In the rows, 128 means zero.
Each path is a new rotation, seen through one point. The rows after it are directions, each followed by how far the rotation turns it, in deg/step (0 if it stays put).
Each turn is a multiple of 5 degrees from 10 to 175, or 0.
path 1
[113 142 131 135 131 116 130 117 131 137 138 122 109 123 144 125 126 141
 129 125 131 125 117 123 129 130 116 113 138 121 123 121 141 116 122]
[114 144 136 136 131 121 123 112 132 139 138 125 111 125 141 121 133 139
 137 127 133 129 116 120 122 127 122 114 137 120 118 119 139 121 126]
[124 145 131 137 126 123 124 110 133 141 130 124 112 124 142 120 132 141
 138 129 125 134 115 121 120 119 122 116 134 118 115 119 134 123 127]
[130 145 128 136 124 113 130 118 135 137 127 121 112 123 145 119 128 143
 133 124 121 132 116 127 124 122 116 113 133 114 118 123 135 123 125]
[124 140 131 138 125 108 129 120 134 131 131 122 112 125 145 121 128 143
 133 123 129 124 120 127 126 127 115 112 133 112 124 123 142 120 125]
[117 134 131 141 126 116 120 115 131 134 133 125 109 124 144 123 128 141
 136 127 137 126 125 123 124 126 115 114 134 114 126 119 143 120 128]
[118 137 126 138 126 125 121 112 129 141 130 123 106 121 145 126 127 141
 132 128 131 135 123 122 127 121 115 117 136 118 121 116 139 118 126]
[118 144 127 133 130 121 130 115 131 144 133 121 109 120 144 126 127 141
 128 126 125 134 117 124 130 123 117 115 137 123 119 119 136 117 122]
[117 148 135 134 131 114 132 117 134 138 137 123 113 125 141 120 131 140
 133 125 127 127 113 123 125 129 120 112 136 120 118 123 139 120 123]
[122 144 137 137 127 115 123 113 134 135 135 125 113 127 140 117 135 141
 140 127 130 127 116 122 119 125 122 113 133 114 119 121 138 124 128]
[125 130 131 126 131 121 133 133 129 125 132 128 130 129 128 128 127 128
 126 126 129 122 127 129 130 134 127 126 129 128 130 131 131 126 126]  90
[128 121 125 131 126 126 125 129 126 125 125 128 126 127 130 131 124 129
 126 128 131 126 134 130 131 127 123 128 127 125 133 127 131 126 128]  55
path 2
[128 122 146 120 117 124 133 130 127 117 111 122 143 116 138 133 136 122
 130 118 119 139 130 145 125 119 112 127 131 123 124 121 117 133 140]
[129 129 148 131 118 129 134 125 123 117 114 119 137 121 139 129 130 130
 145 112 115 138 117 138 125 114 117 129 134 140 123 136 133 131 132]
[127 133 139 122 118 133 148 133 129 122 121 117 139 112 137 127 121 125
 126 109 121 132 122 145 123 114 114 128 123 130 127 134 124 131 146]
[125 130 134 122 117 135 138 130 126 113 118 112 136 120 150 131 129 127
 133 116 115 126 113 130 133 116 115 134 130 139 115 125 118 127 133]
[138 135 138 125 127 128 136 124 121 115 122 114 145 125 146 130 131 120
 123 109 123 131 121 149 127 115 118 124 122 125 115 126 122 123 129]
[126 125 146 118 128 119 135 125 127 113 122 119 142 120 141 132 135 122
 138 116 115 127 122 136 124 114 105 137 134 129 125 117 122 129 132]
[131 133 148 125 127 126 138 118 121 118 115 126 138 127 146 133 122 133
 132 115 118 137 124 142 128 105 116 126 131 130 121 139 127 133 135]
[131 126 139 121 121 131 147 134 137 116 130 123 143 111 141 132 121 128
 139 117 118 138 116 135 128 113 111 128 133 123 127 130 120 131 138]
[126 137 142 123 120 129 140 130 128 126 124 112 130 121 147 138 132 127
 129 113 115 133 123 134 137 110 119 124 132 134 109 134 116 130 132]
[133 135 143 127 122 121 128 135 129 113 124 107 144 116 147 133 127 123
 129 116 126 135 117 142 124 117 121 133 127 117 121 127 120 129 136]
[125 130 131 129 129 126 130 126 127 127 127 129 126 129 126 126 121 132
 130 129 129 127 128 127 124 125 126 132 128 131 135 131 134 131 132]  80
[126 131 128 130 124 130 128 133 130 133 130 125 125 122 127 126 128 129
 130 125 125 129 125 126 130 129 132 128 127 128 126 134 128 130 133]  60
path 3
[124 136 142 128 119 140 127 125 136 117 128 130 133 134 130 126 119 124
 128 121 134 145 140 129 109 138 147 134 135 135 136 131 122 153 123]
[125 136 138 138 114 142 135 113 140 113 134 121 122 132 131 126 122 137
 132 119 136 138 135 133 110 126 131 136 136 132 140 121 119 147 129]
[122 132 142 140 120 144 120 121 122 110 129 129 129 137 134 119 117 124
 129 122 136 146 142 135 115 135 125 139 136 136 131 120 115 142 126]
[119 139 143 129 121 141 124 123 131 113 128 123 130 132 120 125 122 126
 128 124 132 138 143 131 108 133 142 142 135 134 133 131 128 152 118]
[124 140 139 143 124 147 128 115 140 109 133 118 115 128 127 126 126 133
 123 115 135 136 139 136 109 131 128 135 131 129 136 125 120 142 126]
[126 131 142 142 125 146 120 126 130 113 128 126 127 134 131 126 119 118
 122 119 137 150 140 136 119 145 133 135 130 136 131 123 113 143 124]
[125 136 139 131 117 140 131 126 142 120 130 125 127 135 125 127 120 127
 124 120 129 141 143 132 110 137 148 135 135 132 137 129 123 154 122]
[126 136 137 139 118 143 132 113 140 113 135 125 121 132 138 125 121 134
 128 115 137 141 136 132 108 131 128 131 136 130 140 122 116 142 133]
[123 131 144 138 118 143 124 122 124 113 128 128 133 137 131 124 117 124
 133 125 137 148 138 133 118 136 131 140 135 139 131 120 115 149 125]
[119 139 141 132 117 141 129 122 133 113 130 124 127 134 121 121 122 132
 128 123 128 135 147 134 106 129 140 142 137 131 136 128 128 149 120]
[132 126 126 127 125 127 131 130 134 133 130 131 129 129 133 129 126 128
 127 126 128 131 126 127 129 131 133 122 128 128 130 126 124 130 131]  55
[125 128 131 126 127 128 125 130 131 128 132 132 127 131 127 129 132 129
 130 124 132 126 127 127 128 127 131 135 121 130 128 126 124 125 128]  0
[128 127 131 126 132 129 123 128 124 127 124 130 133 127 131 131 127 123
 129 130 133 133 125 124 129 132 129 128 127 131 125 132 128 130 128]  130
